Each row is where one point has got to under a steady rotation. How many steps took it there?
The counts run from 0 to 129.
[ 25  45 -17   4  13  28  14  -1  -6   0  23   6   1   3  18  11 -27  20
  49 -38  12  -6  24 -43  -9 -50   4 -12  -3  -3 -32 -27 -31 -21  -2  16
 -36 -39 -47]	53
[ 31   0  18 -10  -8   1  19  -3  15 -17  56   3  -9  39  17 -33   9  -6
  45 -29  19 -15  41 -32  27 -20   0  10 -25   0 -52  -4 -29 -21 -27  24
 -27 -30 -11]	50
[ -9  26  38 -30   3   9   9  28  -5  28 -13 -45  12  -5  -1 -19  44 -10
  15 -10 -41 -18  29  19   0  33   5 -53  16  -5   6  -7  17 -57  12 -18
 -12 -17 -34]	79
[ 19  -5   2 -65   4   6  40 -19 -26  34 -23 -10   7 -12 -18   3  30  49
   3  37 -47  17  12 -23  10   3 -15 -43  19  -8 -12 -18  24 -25   2  -1
 -13 -32  -6]	0
[  2 -10  11 -48 -22   7  11 -35  14  -4  22  27 -12  53 -25 -39  36 -12
  26   3  28 -12  24   8   9   7  -7  -8 -19 -31 -34 -28  -2  36  -4  19
 -42 -21 -19]	61
[-22  27   2 -19  10   9 -25  34  18  20 -59  14  27 -17 -15  24  10  -2
   7  27 -48  -9   3   4 -20  20  39 -45  24  12  -4  -1  12 -41   2 -26
 -13  -7 -45]	82
[ 24   9 -29  21  32  -2  15  31 -10  33  16 -14  -3  -8  42  -1 -28  35
  30 -12 -10 -11   7 -34  18 -29 -26  25 -18  45 -23  -2 -48 -30 -12  18
   7  -5 -46]	40
[ 17  -3 -11  16  29  -4   8  37   6  20  32  -7  -6   2  40   0 -22  18
  36 -12 -23 -21  14 -33  17 -23 -12  24 -19  41 -38   2 -41 -53 -31  30
  15 -13 -25]	39
[-19 -28  39 -38 -11  58  18  13  19 -14  -7  -8  20  -8 -15   6  10   7
  -9 -14 -13  33   8   5  -3  -4  22 -34  23 -24  -7 -18  31 -23 -68  36
   9  37 -10]	9
[ 15 -12  47 -25  -3   7  31  28   0  40  -7 -75  17  23  20 -19  20 -11
  -6   0 -50  11  20   5   1  15  17   1   9  22  16  12  32 -33  -1  -1
  -8  46 -21]	91
[-39  18 -24 -43  10  29 -18  -5  19  14 -37  56   7   7 -35  14  14   6
   7  33  -4 -15  -7  27 -18  16  22 -34   5 -22   0 -35  -2  30  11   7
 -31 -13 -50]	71
[ 13  -7   7   7 -24  44  33   3  30  -9  13   5   9 -12 -14 -27 -37  25
   1   0  26  12   1 -15  12 -22  38  29 -32  10   8  -2 -34  57 -62  35
  10  19 -11]	114
[  5  32  34 -32 -15  35  18 -12   4  -4  20 -22  -1  20 -12 -15  31 -14
  45 -43  15 -15  40   3   1 -16  14 -43   5 -35 -21 -38  10  -6   8  14
 -40 -35 -26]	64
[ 13 -43   5 -10  -6   9  -6  13  30  12  -6  13  22  29 -12 -25 -30   7
 -24  40 -24  16 -19 -16  -3  28  36  26 -20  24   6  33 -10  15 -61  17
   9  44 -27]	100
[-10 -10 -27  14  12 -12  -4  19 -18  62 -41 -16   7 -31  18 -13  -2  20
  10  34 -11 -10  -7   0  11 -13 -31  22 -11  59 -19   1 -34  15  -4   0
  45  39 -35]	29
[-38   3 -15 -56   6  16 -15  -2  20  19 -28  50   1  24 -36 -11  26   1
   0  35  -6 -18 -10  37  -6  41   8 -26  -7 -28  -3 -29  -2  29   1  14
 -23  -9 -45]	72
[-22  10 -14 -16  16  -1 -30  35  20  27 -56  33  30 -11 -19  10   7  -2
  -4  39 -43  -2  -3   7 -17  47  30 -40  11  10   4  11  -3 -33 -10 -24
  -7   2 -53]	83
[-28   4  37 -52 -12  30  25   1  22  18 -10 -22   4  30 -18 -22  43 -24
   9  -5   3 -10  13  49  -1  22  18 -18   5 -27   8 -39  33  21  13  15
 -34  26 -31]	75
[-11 -24  13  -2 -32   1 -19   1  -2  31 -59  -5  31 -35 -29 -38  38 -12
  -3  26   6  15  -6   9   7  13 -14 -19   3  28 -14  12  -5  32 -33 -19
  44  52 -28]	18
[-25  -5  17  13   7  37  11  44   7  34  -6 -50   5 -21  34  18 -18  13
  12 -17 -27  -5   9   3  -4 -34   2   1   3  29 -12 -10  -8 -38 -38  31
  53  46 -21]	25
[ -1  21 -40 -25   0  25   1 -35   1  20 -12  42   1  14 -18 -15   4  13
  22  10  42   0   0  -2  -1 -18  -6   1  -9 -10  -9 -34 -26  66  16  11
 -53  -6 -56]	58
[ 16  15 -50  11  25  -3   6  11   1  34 -13  15  -2  -2  30  20 -27  26
  35  18   6  -8  -3 -33   2 -54  -7  35 -12  50 -30 -10 -40  11  15   5
 -11   9 -45]	42
[ -4 -30  15  12 -22 -28 -13  14  26   4 -11   7   3  11   7 -38  21 -25
  20  29  17 -11   9   0  31  -2   7  40 -36  54 -47  15 -26  23 -30   1
  29  42  -4]	33
[ 27 -13 -15   6  -4 -13  19 -19   6   8   4  19   3  26  10 -46  12 -14
  31  10  47   3  11 -14  32 -16 -15  45 -32  33 -27  -7 -41  62   0   7
 -37  15 -31]	46
[ 25  19 -16  -7 -16 -11  23  -8 -19  10 -23  23   9 -56 -25 -35  19  36
  29  39   8  -9  21 -27  27 -24 -12  -9 -27  27 -35  -2 -44  26  -2 -12
  20 -47  -2]	123
[ -5  41  -4 -24  12  22  -8  11 -11  19   4  18   5  -6 -19   0  17  15
  33 -12 -21 -22  27  -5 -15  11 -10 -62   7 -27 -14 -22 -12 -42  -1  -2
 -19 -64 -51]	67
[-26  -9  -2   3  13  23  -2  42   4  43 -16 -29  -6 -17  32  26 -22  21
  15   6 -41 -14   3  -3 -13 -38   1   2   1  40 -24  -9  -8 -36 -27  26
  55  38 -18]	26
[-33 -37  43  -1 -33  20 -17  26  32  -7 -17  -9  15  -7  -5 -19  21 -24
   6   5   3   4   7  14   9  -1  22  -5  -6  16 -32   9   3  -6 -70  14
  47  51  -4]	21
[-23 -10   2 -38 -16   7 -11  -7 -18  47 -62 -14  12 -30 -15  21  11  22
   2  45 -39  12  -2  -3 -19 -25  -6 -32  24  24 -32 -10  19  -3  -4 -10
  46  33 -14]	15
[-29  -7   1 -50   6  20   0  -1  16  28 -19  29   3  23 -32 -31  40  -3
  -6  25   6 -12  -4  48   1  53  -6 -23  -3 -32   8 -26   3  33  -1  13
 -28   4 -45]	73
[-18   1 -14 -14  20   1 -23  32  17  35 -54  31  29  -7 -17  -7  10   2
 -17  34 -32  -1 -14  22  -6  61  19 -22   9   8  23  13  -5 -13 -14 -16
  -8  15 -61]	84
[ 25 -42  10 -13  -5  15  14  13  21  23  11  -9  12  31  -1 -37 -27  10
 -27  23 -16  16 -14 -10   4  30  23  36 -18  15  13  30  -6  25 -62  29
   9  50 -23]	101
[  1 -33  26 -29 -22  21   2  -9   9 -12 -35  32  35 -23 -43 -35  41  -3
 -15  17  10  34  -1   0  18  35   6 -40   9 -22  -7   7   8   7 -58  -1
  -4  13 -17]	6
[ -6 -41  35 -44  -2   3  15  23  25  32  -3 -33   7  53   8 -23  27 -14
 -20  29 -44  -3   3  22   8  44  20  14  -5   8   5   4  34 -18 -18  16
  -4  51 -17]	89
[ 18  22 -13 -19 -18  -9  20 -12 -13  14 -13  12   0 -43 -21 -15   5  46
  33  41  -9 -15  25 -33  16 -43  -1  -9 -27  28 -45  -7 -32  15   4  -7
  24 -48  11]	122
[ 55 -10  19 -14 -27  -6  23  -1 -20  47  19 -60   4  17   4 -22 -20  38
   7  23 -46  -7  19 -46  -8 -23  10   6 -23  39 -16  22  -1 -19 -17   0
  31  -3   4]	106
